In the data rows, 128 means zero.
Here are some points, each followed by its number:
[156, 109, 69, 112, 197, 61, 123, 76, 151, 171, 85, 140, 149] 0
[133, 135, 104, 180, 141, 139, 96, 155, 209, 175, 119, 151, 114] 1
[120, 142, 121, 114, 159, 148, 98, 110, 187, 129, 103, 151, 128] 2
[118, 163, 107, 168, 161, 78, 87, 136, 161, 168, 100, 151, 113] 3
[142, 100, 94, 177, 116, 107, 118, 146, 61, 181, 175, 183, 118] 4
[92, 166, 111, 118, 143, 144, 62, 149, 188, 128, 133, 122, 125] 5
[149, 136, 255, 106, 159, 129, 145, 126, 25, 61, 108, 52, 167] 6
[151, 111, 92, 140, 153, 127, 124, 121, 71, 199, 89, 184, 113] 7
[127, 142, 137, 83, 102, 118, 80, 108, 183, 51, 119, 36, 153] 8
[178, 141, 105, 98, 140, 174, 124, 53, 255, 105, 197, 187, 132] 9
[172, 134, 116, 133, 198, 135, 132, 78, 255, 135, 133, 221, 78] 10
[109, 155, 99, 133, 91, 128, 102, 130, 180, 113, 105, 89, 153] 11
[121, 107, 137, 93, 102, 166, 94, 150, 144, 94, 161, 65, 100] 12
[84, 158, 173, 144, 148, 168, 121, 73, 153, 210, 108, 212, 75] 13
[107, 172, 109, 119, 133, 135, 108, 114, 184, 102, 119, 88, 161] 14
New points follow, each followed by the numbers of its two nearest points above, looking only along the 4 directions in which the numbered points spread most, nearest first.
[145, 128, 245, 59, 184, 134, 131, 143, 8, 57, 104, 38, 166] 6 12
[84, 133, 139, 88, 61, 102, 122, 115, 218, 109, 96, 135, 101] 5 14
[146, 94, 151, 161, 98, 126, 211, 147, 34, 117, 154, 99, 164] 6 4
[110, 137, 58, 144, 185, 133, 130, 72, 210, 117, 81, 138, 90] 2 1
[104, 119, 132, 205, 134, 135, 125, 128, 2, 126, 137, 134, 159] 4 7
[87, 93, 36, 70, 129, 109, 169, 94, 111, 188, 140, 156, 167] 3 0
[101, 86, 53, 91, 179, 137, 116, 124, 255, 188, 101, 139, 75] 1 2
[138, 140, 159, 65, 139, 125, 152, 209, 44, 91, 116, 39, 106] 6 12
[163, 159, 100, 188, 164, 138, 144, 134, 255, 187, 135, 208, 90] 10 1
[173, 151, 90, 125, 84, 105, 103, 100, 255, 123, 168, 147, 115] 2 5
[170, 101, 45, 114, 139, 122, 164, 106, 189, 171, 151, 128, 111] 2 3
[118, 152, 97, 200, 118, 88, 173, 169, 22, 201, 159, 203, 164] 4 7
[87, 151, 175, 51, 155, 129, 96, 146, 13, 86, 111, 67, 193] 6 12
